In the rows, zero is written as 128.
Where one turn sends some rows of the set: a few examples, then the rows asked:
J573: [159 115 141 133 151 123  95 136 151 128 135 120 124 145 118 112  97 127
 160 108  88 104 124 136 107 126 109 112 157 146 148 104]
J694: [119 128 155 151 108 131 152 123 125 109 122 102 149 140 146 142  91 142
 190 102 101 124 124 117 110 143 130 140 139 138 149 122]
J542: [158 106 154 132 140 138 109 131 153 117 149 126 127 129 114  97  99 147
 154 111 100  89  96 119  96 111 127 140 151 134 146 142]
J787: [138  95 153 160 125 121 123 120 123 123 107 107 126 116 113 132 106 125
 157  90  79 121 131 107 133 113  97 138 128 129 145 158]
J791: [171 120 150 133 143 133 124 134 160 109 150 121 132 129 129 101  96 149
 159 107  99 110 101 105  90 109 130 143 146 141 151 146]
J369: [132 155 164 113 137  97 136 115 142  90 138 120 149 153 118 171 106  99
 135 131 115 138 137 123  88 120 105 163 124 135 142 137]
J775: [114 115 168 158 105 129 126 104 128 114 124 106 150 141 132 144  87 133
 176  97 105 113 124 135 113 151 127 133 144 126 146 117]
J251: [166 124 143 120 164 130 125 134 153 119 146 125 119 144 147 122  91 122
 155  92  98 104 118 127 102 114 105 131 154 149 147 107]
J192: [137 154 167 110 153 103 151 123 128  92 144 130 152 156 120 168 116 107
 137 133 117 131 130 127  92 126 104 158 131 131 133 145]
J594: [143 143 160 118 156  90 130 104 140  96 153 121 151 152 109 156 123 108
 128 130 113 142 138 130 102 105 100 154 126 142 139 155]
J667: [121 133 149 123 136 117 134 119 123 121 165 121 138 155 115 156 103 131
 107 142  88 115 144 152 117  97 114 165 119 154 147 162]
J498: [122 148 154 130 122 123 140 130 118 118 153 124 149 162 122 167  91 135
 113 149  81 125 147 150 104 128 125 158 122 145 147 154]
J208: [120 134 141 117 141  98 121 137 120 114 141 117 142 148  79 138 136 128
 146 162  98 121 137 136 114 104 107 143 129 150 139 154]
J812: [162 125 130 136 143 136 117 145 148 132 145 117 122 147 144 117  81 143
 151 109  73 113 132 133 108 118 120 125 146 161 157 114]
J793: [141  96 158 152 133 122 134 115 125 118 112 111 123 115 124 139 106 118
 154  80  88 117 126 104 131 108  92 145 130 127 143 157]
J869: [108 143 153 123 112 123 132 127 125 116 150 120 137 157 117 168  86 124
 112 146  86 112 146 149 104 115 121 168 118 145 151 144]
J749: [167 113 153 146 131 137 105 124 160 119 153 120 136 134 123 102  85 153
 143 109  88 108 108 120  93 116 135 139 144 138 154 147]
J128: [107 115 164 138 117 137 151 117 120 110 125 112 138 136 140 144  95 131
 185  95 114  96 112 128 115 139 120 145 146 128 140 116]
J683: [139  99 150 157 125 128 138 124 121 124 114 107 122 116 129 137  99 129
 152  86  76 120 132 105 133 107 100 146 124 135 148 162]
J627: [106 142 149 113 124 104 121 144 123 107 124 119 139 150  81 151 124 115
 154 163 101 111 135 132 100 121 109 149 131 138 140 134]
J245: [112 136 157 119 133 107 118 139 115 112 132 128 148 156  79 151 125 121
 144 162 100 110 133 145 105 135 110 139 137 130 132 141]

J667 turns into J594
J812 turns into J251
Now these:
J791 turns into J542
J787 turns into J683
J694 turns into J128
J245 turns into J498
J869 turns into J369

Where one turn sends some rows of the set: a few examples, then the rows asked:
J257: [139 121 118 118 134 159 149 110 130 129 133 130 136 109 136 117 143 131
 113 115 103 107 140 144 163 133 142 112 143 143  83 138 159 128 134 126
 124 128 136]
J69: [156 141 128 124 142 141 100 102 120 131 146 131 152 126 152 146 165 119
 144 132 129 146 126 141 134 105 103 131 120 114 135 130 128 127 149 125
  77 135 149]
J427: [154  98 146 132 116 130 122 116 105 135 111 131 141 127 151 154 158 117
 125 103 110 127 131 137 146 124 134 127 108 130 109 156 128 155 150 124
 131 129 130]
J927: [120 149 122 167 148 110 102 135 133 146 143 144 148 125 141 129 112 133
 108 131 148 122 140 118 134 111 149 137 153 136 146 142 127 137 143 148
 136 120 129]
J172: [155 126  94 138 111 107 128 124 139 105 156 118 131 136 140 117 144 114
 117 121 111 104 147 134 134 111 111 109 141 154 104 111 129 126 149 129
 119 126 168]
J381: [141 144 125 110 138 121 117 100  91 126 163 128 133 137 130 123 126 139
 129 117 126 111 115 138 143 140 102 156 127 124 142 119  99 118 141 117
  92 110 140]
J840: [137 113 121 152 145 136 134 117 113 151 119 118 129 121 149 139 107 133
 137  90 109 126 148 145 110 104 166 144 123 135 113 142 121 142 117 139
 117 132 128]
J533: [157 114  96 134 105 106 130 126 139 101 151 114 135 133 147 121 146 112
 117 120 108 112 146 140 134 102 112 113 139 145 114 112 131 124 137 137
 120 126 169]
J201: [133 127 139 158 141 134 137 131 130 152 132 155 148 126 146 120 127 129
 114 102 123 121 159 123 135  93 151 133 141 138 128 158 115 148 141 136
 101 104 140]
J371: [154 127 160 100 141 140 125 128 112 133 141 124 115 120 112 116 127 134
  99 137 117 124 123 133 131 131 117 151 121 111 126 129 136 137 145 148
 129 133  97]
J399: [149 127 133  95 162 155 136 131 132 118 143 138 122 126 104 116 119 126
 105 119 128 109 131 119 145 116 137 125 136 106 106 148 145 129 154 156
 116 128 109]
J561: [161 151 103 135 153 165 161 139 120 129 133 129 142 138 123 103 126 109
 125 134 131 132 107 141 136 130 121 134 116 139 113 143 134 163 130 114
 107 145 123]
J247: [132 125 102 137 196 143 134 126 125 140 153 125 134 138 123 137 100 119
 128 119 118 146 125 137 148 119 139 115 158 121 124 155 122 139 141 131
 111 126 145]
J58: [155 109 111 157 153 159 122 126 123 154 154 115 141 121 122 138 109 115
 125 120 125 128 128 130 143 132 149 125 145 122 128 149 122 148 108 105
 137 145 115]
J929: [101 123  94 154 160 108 102 126 126 146 137 123 137 124 128 128 130 115
 118 113 131 128 113 128 157 125 152 112 159 118 127 131 113 145 147 136
 111 127 133]
J86: [171 126 141 102 115 119 113 138 119 153 125 111 126 133 138 140 140 135
 128 117 123 138 115 146  96  97  96 146 143 137 140 137 144 135 131 120
 114 125 126]
J551: [154 142  90 116 117 127 122 154 119 123 147 137 134 154 119  94 126 113
 126 136 132 114 135 116 155 134 116 119 126 142 143 137 142 110 129 112
  99 109 160]
J482: [121 111 107 150 133 136 118 138 129 142 131 106 129 117 122 102 106 112
 121  98 136 125 127 117 150 124 145 147 140 125 114 139 118 143 118 142
 131 118  97]
J449: [113 120 106 139 129 123 139 113 137 120 112 109 143 129 129 107 107 125
 126 113 116  98  97 136 141 128 132 116 104 139 103  96 121 131 131 143
 113 139 125]
J451: [155 125  84 110 137 120 120 141 123 112 116 109 146 139 141 109 137 116
 143 102 143 112 108 121 135 120 117 110 113 150 132 142 132 100 104 135
 130 116 151]
J437: [138 126 127 111 123 118 112 135 126 117 136 117 130 124 149 122 134 131
 157 131 118 152 133 133 117  94  90 142 147 121 123 132 146 109 151 162
 107 121 150]
J66: [147 144  99 119 126 127 118 147 120 131 149 143 129 159 117  94 125 114
 123 140 126 113 136 118 158 138 110 123 126 141 141 130 139 120 137 106
  97 107 160]
J358: [123 147 153 144 128 131 105 130 140 144 119 159 141 156 160 142 107 139
 117 128 142 121 127 122 137 122 134 128 127 135 133 148 150 133 141 123
 135 142 143]
J933: [141 131 121 139 131 129 110 133 127 129 104 129 148 149 148 146  98 136
 140 140 130 129 126 117 133 129 122 118 106 147 123 152 161 107 138 149
 145 137 139]
J944: [130 127 125 114 125 121 112 134 130 111 141 122 132 122 148 119 133 130
 161 132 118 148 138 126 123  95  95 136 143 133 111 132 146 114 159 166
 107 116 150]
J64: [136 117  98 119 150 148 131 113 139 114 132 118 146  99 114 137 119 150
 128 133 118 133 131 120 151 135 105 126 145 129 105 135 157 137 140 158
 131 136 113]
J249: [159 120  86 106 136 113 116 148 122 116 119 111 147 140 138 107 133 118
 142 103 138 106 115 124 140 116 116 107 114 152 135 141 133  95 114 135
 128 110 151]
J610: [146 144 125 108 125 116 120 104  91 122 165 124 135 131 122 118 118 137
 127 119 131 109 116 141 143 139 106 146 129 120 147 111  98 112 131 116
  95 110 139]
J130: [147 132  77 132 180 145 144 128 138 103 133 138 144 139 128 133 124 124
 123 125 132 126 106 124 137 120 138 127 132 125 118 142 127 167 144 138
 109 154 132]
J951: [139 158 138 128 133 148 146 128 115 155 121 150 126 130 142 114 113 151
 114 119 116 122 153 133 137 154 131 125 122 136 113 136 157 133 128 113
 126 121 149]
J333: [151 151 143  96 127 142 136 130 124 146 150 119 143 129 128 118 143  98
 139 113 140 138  99 161 133  98 111 137 124 136 142 117 131 126 130 105
  97 118 121]
J751: [157 146 126 121 135 140 102 105 113 129 144 129 151 128 150 143 160 114
 144 130 133 150 121 151 140 104 105 133 121 111 141 131 128 127 141 114
  76 133 147]
J552: [133 117 143 129 178 149 132 114 144 143 148 133 128 130 125 123 109 129
  98 110 103 123 150 133 144  91 146 125 141 119 126 137 121 115 141 147
  99 118 132]
J609: [156  95 114 103 120  95  95 131 131 120 113 114 147 135 151 135 143 120
 126 123 122 120 121 140 123 102 113 127 117 140 141 129 151 141 113 138
 130 111 150]
J382: [163 124 143  96 119 115 114 139 118 147 131 110 130 133 141 134 145 124
 128 117 122 147 117 146  94  97  93 143 146 137 143 134 139 136 136 125
 113 125 129]
J942: [145 118 163 127 122 143 143 116 115 134 136 154 141 131 142 136 128 122
 114  92 127 103 142 137 144 119 140 120 135 118  99 156 126 151 154 118
 125 117 137]
J488: [124 107 141 120 153 157 108 129 126 163 131 122 124 123 125 127 104 130
 136 127 108 134 132 138 145 117 171 134 126 118 135 141 145 124 118 133
 120 132 115]
J547: [132 140  84 142 140 147 121 112 134 132 101 124 143 119 140 144 141 146
 127 109 135 157 119 119 153 134 107 142 119 130 124 143 133 158 146 137
 110 145 118]
J392: [ 95 122 108 140 142 109 117 125 141 125 108 133 133 143 146 126 114 147
 128 110 124 115  93 119 132 125 134 132 129 124 126 113 117 152 144 142
 111 150 131]
J90: [117 154 128 134 131 125 118 103 127 140 114 136 127 122 153 133 117 153
 102 106 125 136 130 137 152 146 126 155 100 129 135 107 131 153 136 129
 121 126 130]
J805: [164  93 113  99 124  92  97 137 134 116 118 112 146 134 153 135 147 114
 123 121 120 126 126 138 122 100 114 123 124 149 141 131 145 135 122 134
 129 115 152]
J961: [155 144 118 103 141 132 142 133 127 121 149 114 149 118 108 112 113 111
 143 106 143 114 108 134 128 122 106  99 107 127 135 101 118 113 107 116
 117 120 133]
J900: [155 148 143  94 121 146 139 132 126 138 147 115 134 120 125 120 136 101
 136 110 136 139  98 160 136  95 114 137 122 140 137 121 130 132 128  99
 102 117 123]
J317: [145 133 106 163 146 139 110 138 144 143 118 128 142 125 133 125 100 111
 112 122 139 135 159 124 126 104 154 135 112 127 128 132 149 144 109 149
 123 132 118]
J154: [158 143 116 107 141 123 140 131 121 127 152 118 154 127 112 113 114 111
 144 108 146 104 108 142 133 120 106 103 110 132 141 103 115 106 111 115
 116 115 136]

J751 turns into J437
J172 turns into J66
J399 turns into J942
Now these:
J488 turns into J840
J247 turns into J552
J64 turns into J257
J86 turns into J609
J561 turns into J371
J333 turns into J382

Where one turn sends some rows of the set: a few examples, then the rows asked:
J466: [109 120 116 168 146  98 131 149 145 156 125 133 120 155  98 111 118 134
 160 125 152]
J196: [115 114 148 159 117 137 137  91 155 130 117 136 101 154 126  93 108 156
 178 142 141]
J107: [ 97  95 142 145 120 112 132  82 146 147 111 133 115 166 123  89 105 152
 174 120 139]
J950: [115 151 129 134 142 145 135 133 158 157 140 123 105 144 104 104  97 151
 173 153 114]
J909: [121  98 126 171 155 152 138  97 144 139 114 136 116 149  95  91  88 159
 170 131 106]
J491: [115 117 122 148 145 131 143 120 119 153 141 134 115 150  74 120 107  96
 190 122 152]
J746: [104 142 124 120 158 141 138 124 150 162 142 116 106 141  99 124 101 143
 170 143  97]
J892: [111  92 122 161 165 148 139  90 139 143 115 131 117 147  93 103  91 153
 170 123  97]
J842: [ 94 103 139 132 149 140 147  73 139 132 125 121  98 144 114 138 119 138
 177 131 106]
J948: [111  88 122 163 160 141 136  91 139 147 113 132 122 153  93  94  88 156
 169 120 103]
J819: [100 116 126 114 150 159 142 117 131 114 131 118 116 153 104 118 118 160
 161 125 182]
J151: [ 99 107 133 123 150 149 134 105 144 181 126 123 134 149 109 109 135 181
 160 118 121]
J356: [113 121 139 136 140 162 134 113 153 171 127 128 127 145 114  99 134 187
 163 132 131]
J74: [115 115 122 149 142 127 141 121 118 156 140 135 117 153  75 116 105  98
 190 119 156]
J461: [112 129 115 164 162 120 141 146 143 143 133 128 107 139  95 138 127 128
 162 138 135]
J15: [ 96 118 128 126 141 155 139  89 156 127 107 127 121 145  96 103 119 117
 169 136 184]
J815: [ 94 113 124 107 155 157 144 113 127 115 132 115 116 153 102 125 120 157
 160 122 177]
J170: [118  97 124 167 162 154 140  94 142 139 117 132 114 145  93 102  91 156
 170 132  99]
J891: [ 86 109 125 116 148 147 139  82 150 133 107 125 125 146  93 111 119 113
 166 126 178]
J993: [ 91 109 124 104 156 150 140 111 127 121 128 115 121 157 102 121 118 156
 159 116 177]
J741: [105 112 136 131 140 150 130 110 149 179 124 127 134 152 113  96 133 186
 161 122 130]
J830: [117 131 118 173 149 115 136 152 148 145 129 132 110 146  99 119 122 133
 163 139 149]
J703: [110 122 137 133 149 168 138 110 150 169 130 124 124 140 111 113 138 184
 163 133 120]
J872: [ 94 119 127 123 147 159 144  86 155 125 109 125 118 140  94 113 120 115
 168 138 177]
J639: [116  92 123 168 155 142 135  95 142 145 112 135 122 153  96  87  86 159
 169 124 108]
J998: [102 114 135 124 154 161 137 104 145 174 130 122 127 141 108 119 139 179
 162 125 116]
J96: [ 98 111 112 156 157  93 133 141 138 160 127 127 121 153  94 125 122 127
 158 116 141]
J163: [ 89 113 125 117 151 155 143  83 152 128 109 124 120 141  93 116 121 112
 168 131 174]
J231: [ 91 127 122 110 157 120 132 118 144 176 139 115 119 152  98 114  97 142
 167 125 100]
J797: [ 93 107 125 109 148 147 138 113 127 122 128 118 123 160 103 113 116 159
 160 116 184]
J283: [ 96 127 124 120 140 110 125 124 151 180 132 121 125 162 103  90  90 149
 166 124 117]
J577: [ 91 111 126 122 141 147 137  85 153 133 106 127 126 148  96 102 117 116
 167 128 184]
J937: [120 121 124 153 140 134 142 123 121 150 141 137 114 151  76 114 107 100
 191 125 157]
J921: [101 117 111 154 167 107 139 139 137 153 132 125 113 143  92 142 127 124
 159 125 130]
J846: [ 86  87 137 128 140 114 138  71 138 148 117 124 112 159 117 118 112 141
 173 113 118]
J590: [111 119 145 152 135 154 146  85 151 121 125 130  91 140 120 122 117 148
 181 151 120]
J914: [118 118 123 152 139 129 140 123 120 154 140 136 116 153  76 111 105  99
 190 122 159]
J229: [ 98 113 127 113 146 152 139 118 131 118 128 120 120 158 105 110 116 162
 161 122 187]
J147: [118 120 123 151 144 135 143 121 121 150 143 134 113 149  76 119 107  97
 192 126 154]
J965: [112 143 128 135 131 126 127 134 159 169 135 126 116 156 107  83  91 156
 170 141 126]

J703 turns into J741
J163 turns into J15
Now these:
J96 turns into J461
J950 turns into J283
J229 turns into J993
J639 turns into J892
J491 turns into J937
J590 turns into J107

